In the data rows, the value 50 means zero.
Here is a table of points, one per row:
[82 45 49 72 64 69 18 40 60 63 36 43 67 85 43 15 47 32 48 45 74 27 40 69 57 34 34 61 65 56 51 74 59 43 47 62 47 47 29
 44 56 72 85 45 47 55 43 40 66 37 73 57 50 67 43 63 49  9]
[47 50 60 54 75 76 50 76 52 97 59 99 57 35 63 34 52 42 25 56 48 56 43 64 13 46 38 35 51 55 48 77 36 29 74 61 51 33 62
 35 56 52 66 86 57 61 34 55 11 70 50 57 60 51 66 61 50 75]
[68 41 58 82 10 35 64 51 40 52 86 58 30 63 45 55 53 46 50 78 64 49 52 21 36 39  4 46 38 43 40 21 55 46 52 32 41 72 36
 22 47 62 58 36 49 65 44 76 34 76 46 45 58 60 37 30 29 24]
[49 68 99  4 61 68 46 33 28 45 39 64 27 52 47 54 63 53 55 55 68 80 53 42 55 38 36 30 85 37 74 36 64 65 52 48 53 69 32
 42 45 65 28 49 52 50 32 50 77 51 42 78 24 82 40 52 48 52]
[35 18 79 44 57 37 33 37 69 72 78 55 49 54 34 85 33 35 56 40 99 69  3 49 59 85 64 33 65 68 33 50 53 40 20 57 51 51 38
 47 67 43 28 16 73 46 55 68 47 56 57 61 45 39 44 65 58 55]
[46 65 55 57 38 57 42 84 38 60 46 42 32 59 67 63 27 15 75 28 30 26 58 74 51 83 65 60 28 38 70  5 55 70 47 47 32 28 50
 54 41 63 53 69 59 47 23 55 24 31 70 56 37 55 49 61 55 55]
[62 40 56 64 61 50 65 41 45 46 57 66 41 29 61 19 50 74 82 26 49 44 63 71 71 64 58 42 46 65 67 25 40 99 61 49 85 68 49
 50 73 58 66 46 25 65 46 64 43 34 57 63 81 46 43 35 33 79]
[41 47 19 44 26 62 53 50 79 38 40 65 54 63 27 30 31 41 38 80 23 19 65 57 33 40 70 55 92 53 36 47 51 61 23 66 25 53 54
 65 50 72 15 47 44 62 25 58 37 55 29 76 58 55 40 54 58 77]
[70 33 51 44 76 44 63 51 32 20 50 58 72 62 54 47 67 54 71 81 54 66 42 55 30 44 88 57 66 56 26 21 44 40 65 34 69 54 47
 50 39 64 99 39 64 46 53 28 44 42 44 73 48 50 65 58 62 23]
[49 27 26 54 49 43 44 50 31 25 34 51 44 42 44 61 23 60 52 28 68 74 52 88 25 41 63 77 62 20 38 81 58 43 29 47 40 64 56
 56 66 38 29 79 25 47 60 48 40 72 67 68 33 61 57 25 73 15]
[52 60 24 28 46 50 10 71 58 28 84 57 69 67 43 26 61 53 52 52 78 76 43 49 66 43 40 68 54 43 31 56 51 41 61 56 32 73 86
 57 37 64 46 13 24 43 26 50 37 24 50 40 41 48 56 34 62 96]
[39 47 67 57 32 47 58 49 59 59 66 63 30 82 81 59 22 81 45 38 24 29 47 28 64 52 55 32 39 44 23 68 67 41 85 63 65 49 39
 55 37 63 37 59 55 40 23 46 81 49 45 58 49 62 61 41 66 56]
[32 60 29 70 58 37 36 48 40 88 48 56 58 39 29 53 83 54 43 45 27 37 11 51 58 45 66 79 36 45 46 28 50 47 71 37 69 73 38
 86 14 68 19 66 55 43 68 34 13 66 42 54 71 53 39 45 54 25]
[57 56 57 50 35 47 17 54 45 51 46 28 54 65 45 73 81 79 43 59 52 44 42 74 38 46 31 60 55 57 75 59 59 74 52 16 62 34 59
 69 57 49 47 31 67 74 30 34 61 71 85 43 61 13 56 47 74 58]
[71 49 63 69 49 29 49 66 58 56 44 76 57 55 74 54 40 61 93 83 58 43 59 57 52 29 35 67 53 33 63 69 74 71 36 53 71 41 55
 30 44 30 30 42 62 27 81 29 41 33 14 39 37 62 49 57 68 55]
[30 65 48 44 45 62 60 27 44 77 60 58 63 23 84 48 65 35 67 76 69 24 57 19 58 36 60 55 42 53 37 40 55 73 65 34 22 15 40
 58 71 54 41 49 10 44 65 41 59 62 83 42 17 53 62 37 41 53]
[51 58 41 49 37 77 68 42 66 60 34 17 34 44 37 77 32 65 42 69 43 39 33 54 56 75 15 65 56 50 61 33 37 40 70 65 48 55 57
 81 91 45 99 54 28 44 49 32 43 82 23 68 24 52 53 45 62 60]
[47 53 32 82 56 67 72 71 57 52 22 56 48 65 37 77 76 31 62 35 54 63 71 39 38 73 55 71 67 42 61 51 46 59 57 77 66 24 70
 89 48 63 32 44 48 45 30 75 60 57 29 35 52 44 94 67 35 17]
[44 61 61 36 63 23 69 72 61 27 99 41 66 32 50 51 44 32 56 49 40 49 62 46 39 48 34 58 43 47 48 60 55 56 59 59 65 62 25
 91 69 67 47 96 76 44 77 68 54 51 54 23 38 29 30 56 38 81]
[88 21 66 66 70 50 43 51 29 39 47 46 67 33 27 39 42 42 45 19 60 25 78 39 55 52 50 54 72 57 31 37 29 41 64 50 50 19 31
 71 19 39 33 44 42 40 45 30 50 80 35 35 42 38 40 38 51 66]
[78 50 42 52 74 20 41 45 31 48 49 39 45 72 51 58 41 64 54 62 23 42 32 42 53 47 82 34 76 40 57 49 20 59 57 57 35 60 97
 45 78 42 51 55 54 75 49 70 48 62 76 17 41 54 34 50 20 44]
[45 47 71 73  5 72 53 53 50 32 34 59 99 66 37 62 65 57 61 55 44 67 54 42 62 57 70 41 26 55 45 57 45 58 83 72 53 64 55
 37 59 28 23 52 76 71 58 25 39 48 78 82 39 63 47 57 43 63]
[62 38 35 19 31 39 71 25 46 52 49 57 57 37 37 52 47 42 28 47 55 14 42 26 50 40 47 36 54 52 76 46 53 48 27 89 81 48 65
 49 21 42 63 64 53 46 44 60 49 19 50 44 42 28 75 12 69 45]
[22 20 40 27 43 43 57 42 31 50 24 20 31 81 41 31 38 47 42 46 43 65 32 48 33 31 43 37 36 59 45 72 46 80 72 36 57 36 43
 54 38 57 40 33 59 41 59 49  0 40 25 43 34 51 67 61 12 43]
[22 19 56 51 70 69 62 46 92 38 57 60 76 68 63 63 64 65 56 31 60 27 36 61 21 43 41 55 34 26 66 26 48 67 45 44 31 54 62
 50 50 56 62 54 42 25 65 53 78 47 48 41 73 58 40 28 31 62]
[43 44 35 70 63 71 35 54 53 51 62 77 44 32 39 49 45 40 54 28 17 34 56 23 13 48 70 40 39 63 85 70 48 58 63 40 43 93 36
 45 47 48 70 18 49 56 53 39 59 34 43 25 12 44 36 50 68 45]
[54 78 26 58 69 54 62 46 36 42  0 53 40 52 65 34 49 26 58 71 69 44 34 55 53 61 61 69 11 53 53 72 55 40 65 51 36 67 30
 51 42 45 43 22 90 27 45 65 67 80 64 39 68 42 58 28 49 71]
[58 80 44 50 25 82 75 38 37 44 95 42 45 32 42 46 29 66 38 20 71 47 35 80 77 32 62 59 72 66 74 48 41 39 51 42 31 25 63
 13 64 74 32 43 65 58 89 52 62 38 34 23 50 55 75 60 72 54]
[60 45 13 27 58 58 48 42 32 73 65 36 81 28 34 32 36 68 28 43 44 72 63 40 46 51 47 57 17 38 76 43 76 54 48 63 41 34 46
 51 70 18 34 42 41 44 28 60 63 41 33 56 65 66 55 98 58 40]
[72 44 43 66 62 45 77 54 29 43 36 60 45 48 79 84 48 40  4 64 80 63 45 28 60 83 53 34 39 59 38 70 52 75 36 23 42 49 56
 59 39 52 48 87 53 62 56 54 46 26 43 39 53 73 27 71 69 77]
[60 41 24 34 42 46 60 40 56 51 60 74 13 61 54 55 75 59 36 57 37 54 68 87 56 48 70 54 18 53 22 44 27 48 63 60 53 18 15
 45 56 48 50 43 54 40 53 63 72 39 58 61 29 22  6 48 50 39]
[69 52 52 86 23 62 29 46 27 86 18  9 47 38 52 50 52 46 80 58 41 66 44 43 23 38 66 22 68 49 30 63 69  6 33 37 62 59 67
 59 56 51 41 62 57 30 51 66 69 10 30 67 53 44 43 33 26 70]
[48 37 27 43 65 72 85 53 70 45 56 27 40 33 54 65 38 32 41 58 27 96 70 48 73 21 39 44 51 66 66 55 81 47 52 43 60 34 72
 27 32 50 59 39 59 38 48 64 39 84 62 61 70 41 27  2 70 39]
[32 51 57 41 43  9 55 46 47 62 40 71 43 44 42 68 19 54 78 51 61 47 60 73 46 39 32 45 35 47 81 40 60 26 66 44 53 45 63
 67  8 43 62 35  8 91 73 69 73 43 77 62 53 54 25 89 48 79]
[60 76 61 59 56 25 69 66 62 73 50 10 49 78 36 39 79 66 13 47 60 58 80 50 43 63 92 36 46 35 63 54 74 45 12 54 59 59 36
 20 40 63 63 41 36 36 75 52 50 75 51 61 27 56 52 46 44 75]
[48 55 67 41 66 41 45 59 50 35 55 56 28 37  6 73 68 53 53 53 45 33 51 45 64 80 41 34 78 47 29 71 71 64 68 60  2 48 40
 27 58 32 59 53 37 33 57 60 37 32 57 53 96 31 64 24 42 19]
[46 21 14 40 49 36 56 61 48 57 21 54 77 58 60 50 54 59 61 41 37 58 35 21 75 80 44 60 66 35 81 62 34 13 38 21 56 47 22
 29 61 71 46 67 35 49 35 39 41 42 58 57 52 41 44 49 30 53]
[16 46 81 66 86 72 35 56 30 30 47 10 56 51 36 55 29 62 51 99 31 56 36 68 61 40 60 41 37 43 51 31 35 43 44 68 58 52 27
 29 36 55 45 35 21 69 43 49 56 39 49 16 59 43 63 38 81 37]
[50 55 50 27 38 60 45 74 43 54 36 68 22 52 30 15 45 36 45 39 36 54 32 31 41 79 43 88 54 57 25 13 72 56 48 37 66 55 88
 22 62 31 46 68 59 58 64 36 76 62 43 38 52 39 42 60 48 48]
[49 52 61 52 29 34 43 54 57 47 40 46 35 44 26 70 55 13 51 42 57 53 33 51 69 12 65 35 29 45 33 81 41 59 46 46 69 48 55
 42 73 55 67 61 29 21 24 19 60 64 43 23 61 56 54 77 33 52]
[45 54 57 66 48 30 42 19 72 28 50 24 26 22 56 13 68 49 49 52 85 54 28 55 53 53 54 59 33 49 59 62 55 44 53 59 29 54 76
 44 37 40 41 88 66 73 16 30 42 36 20 57 21 41 61 42 40 31]
[ 0 67 52 73 52 38 20 36 28 63 58 66 53 56 59 66 36 45 16 43 66 54 90 42 55 48 50 96 70 67 44 63 40 56 49 59 64 48 39
 49 54 28 73 72 52 54 53 60 44 40 37 65 69 51 39 40 14 62]
[60 66 59 13 71 53 16 92 57 19 51 37 49 53 58 47 61 63 61 43 76 19 57 25 65 13 58 22 26 65 48 46 56 30 45 43 62 56 57
 52 73 43 38 41 50 78 67 62 62 65 15 86 57 45 50 57 51 32]
[47 90 64 35 58 45 94 69 74 67 60 62 59 39 42 27 14 70 42 52 54 63 61 52 48 52 38 45 46 28 50 50 26 38 35 35 52 36 58
 92 52 38 47 22 64 68 42 22 50 33 66 39 50 43 38 32 31 23]
[64 43 88 28 34 73 52 23 80 63 31 43 52 47 64 64 40 52 46 59 57 46 97 61 66 34 62 73 43 61 53 40 41 30 53 33 44 99 62
 46 41 39 37 66 54 28 46 63 27 41 56 24 55 36 64 77 48 40]
[60 56 76 41 57 26 36 36 54 50 50 66 83 34 58 59 49 38 40 44  0 55 41 80 35 85 25 51 16 79 46 64 23 55 33 42 43 39 77
 63 51 72 27 42 33 47 67 60 78 40 47 58 40 61 70 35 47 38]
[20 23 61 92 26  6 18 66 36 29 31 63 37 50 72 17 76 55 28 51 45 60 60 51 63 49 36  8 78 46 47 33 53 39 57 58 27 42 41
 69 65 55 67 34 76 32 69 55 58 56 52 48 59 63 59 74 76 39]
[24 65 38 23 43 70 63 56 24 42 57 39 80 34 85 49 60 58 64 43 47 34 64 64 53 80 26 35 71 68 30 48 59 60 21 64 43 57 53
 27 22 50 82 38 57 37 41 37 40 66 63 32 49 46 13 69 38 27]
[62 45 62 34 44 24 71 36 64 74 65 20 53 35 57 54 68 41 61 15 38 63 49 18 43 25 39 83 70 44 12 59 15 77 46 58 27 53 33
 23 56 41 62 45 80 84 60 59 64 39 53 68 64 72 56 61 89 73]
[64 51 20 59 73 73 30 52 76 30 67 40  5 54 62 49 56 58 50 62 39 43 49 46 45 47 36 29 52 52 56 29 26 26 29 48 66 53 41
 41 30 27 32 49 44 30 51 22 62 38 86 75 60 56 97 70 21 47]
[59 76 33 35 41 73 45  2 66 20 51 60 61 65 62 32 52 37 62 31 26 70 44 47 52 60 39 25 45 42 52 51 68 33 23 50 58 26 23
 69 51 22 59 69 36 64 60 56 20 69 39 20 70 54 46 40 64 53]
These points spread out most along one direction. Take the direction at right angles to it along which they spread out most. Then take the direction at right angles to both along which they spread out most. Go by this last direction. For each point below, how far along it does it lie, from 0 to 99? 50 is the average, and the first point above lies past it. One standard deviation of the points above along it is 16.
[71 49 63 69 49 29 49 66 58 56 44 76 57 55 74 54 40 61 93 83 58 43 59 57 52 29 35 67 53 33 63 69 74 71 36 53 71 41 55
 30 44 30 30 42 62 27 81 29 41 33 14 39 37 62 49 57 68 55] 38
[45 54 57 66 48 30 42 19 72 28 50 24 26 22 56 13 68 49 49 52 85 54 28 55 53 53 54 59 33 49 59 62 55 44 53 59 29 54 76
 44 37 40 41 88 66 73 16 30 42 36 20 57 21 41 61 42 40 31] 52
[59 76 33 35 41 73 45  2 66 20 51 60 61 65 62 32 52 37 62 31 26 70 44 47 52 60 39 25 45 42 52 51 68 33 23 50 58 26 23
 69 51 22 59 69 36 64 60 56 20 69 39 20 70 54 46 40 64 53] 75
[44 61 61 36 63 23 69 72 61 27 99 41 66 32 50 51 44 32 56 49 40 49 62 46 39 48 34 58 43 47 48 60 55 56 59 59 65 62 25
 91 69 67 47 96 76 44 77 68 54 51 54 23 38 29 30 56 38 81] 29
[48 37 27 43 65 72 85 53 70 45 56 27 40 33 54 65 38 32 41 58 27 96 70 48 73 21 39 44 51 66 66 55 81 47 52 43 60 34 72
 27 32 50 59 39 59 38 48 64 39 84 62 61 70 41 27  2 70 39] 86
[60 76 61 59 56 25 69 66 62 73 50 10 49 78 36 39 79 66 13 47 60 58 80 50 43 63 92 36 46 35 63 54 74 45 12 54 59 59 36
 20 40 63 63 41 36 36 75 52 50 75 51 61 27 56 52 46 44 75] 48
[62 40 56 64 61 50 65 41 45 46 57 66 41 29 61 19 50 74 82 26 49 44 63 71 71 64 58 42 46 65 67 25 40 99 61 49 85 68 49
 50 73 58 66 46 25 65 46 64 43 34 57 63 81 46 43 35 33 79] 49
[54 78 26 58 69 54 62 46 36 42  0 53 40 52 65 34 49 26 58 71 69 44 34 55 53 61 61 69 11 53 53 72 55 40 65 51 36 67 30
 51 42 45 43 22 90 27 45 65 67 80 64 39 68 42 58 28 49 71] 53
[62 38 35 19 31 39 71 25 46 52 49 57 57 37 37 52 47 42 28 47 55 14 42 26 50 40 47 36 54 52 76 46 53 48 27 89 81 48 65
 49 21 42 63 64 53 46 44 60 49 19 50 44 42 28 75 12 69 45] 70
[30 65 48 44 45 62 60 27 44 77 60 58 63 23 84 48 65 35 67 76 69 24 57 19 58 36 60 55 42 53 37 40 55 73 65 34 22 15 40
 58 71 54 41 49 10 44 65 41 59 62 83 42 17 53 62 37 41 53] 47
[60 45 13 27 58 58 48 42 32 73 65 36 81 28 34 32 36 68 28 43 44 72 63 40 46 51 47 57 17 38 76 43 76 54 48 63 41 34 46
 51 70 18 34 42 41 44 28 60 63 41 33 56 65 66 55 98 58 40] 65
[78 50 42 52 74 20 41 45 31 48 49 39 45 72 51 58 41 64 54 62 23 42 32 42 53 47 82 34 76 40 57 49 20 59 57 57 35 60 97
 45 78 42 51 55 54 75 49 70 48 62 76 17 41 54 34 50 20 44] 46
[48 55 67 41 66 41 45 59 50 35 55 56 28 37  6 73 68 53 53 53 45 33 51 45 64 80 41 34 78 47 29 71 71 64 68 60  2 48 40
 27 58 32 59 53 37 33 57 60 37 32 57 53 96 31 64 24 42 19] 56
[49 27 26 54 49 43 44 50 31 25 34 51 44 42 44 61 23 60 52 28 68 74 52 88 25 41 63 77 62 20 38 81 58 43 29 47 40 64 56
 56 66 38 29 79 25 47 60 48 40 72 67 68 33 61 57 25 73 15] 58
[51 58 41 49 37 77 68 42 66 60 34 17 34 44 37 77 32 65 42 69 43 39 33 54 56 75 15 65 56 50 61 33 37 40 70 65 48 55 57
 81 91 45 99 54 28 44 49 32 43 82 23 68 24 52 53 45 62 60] 69
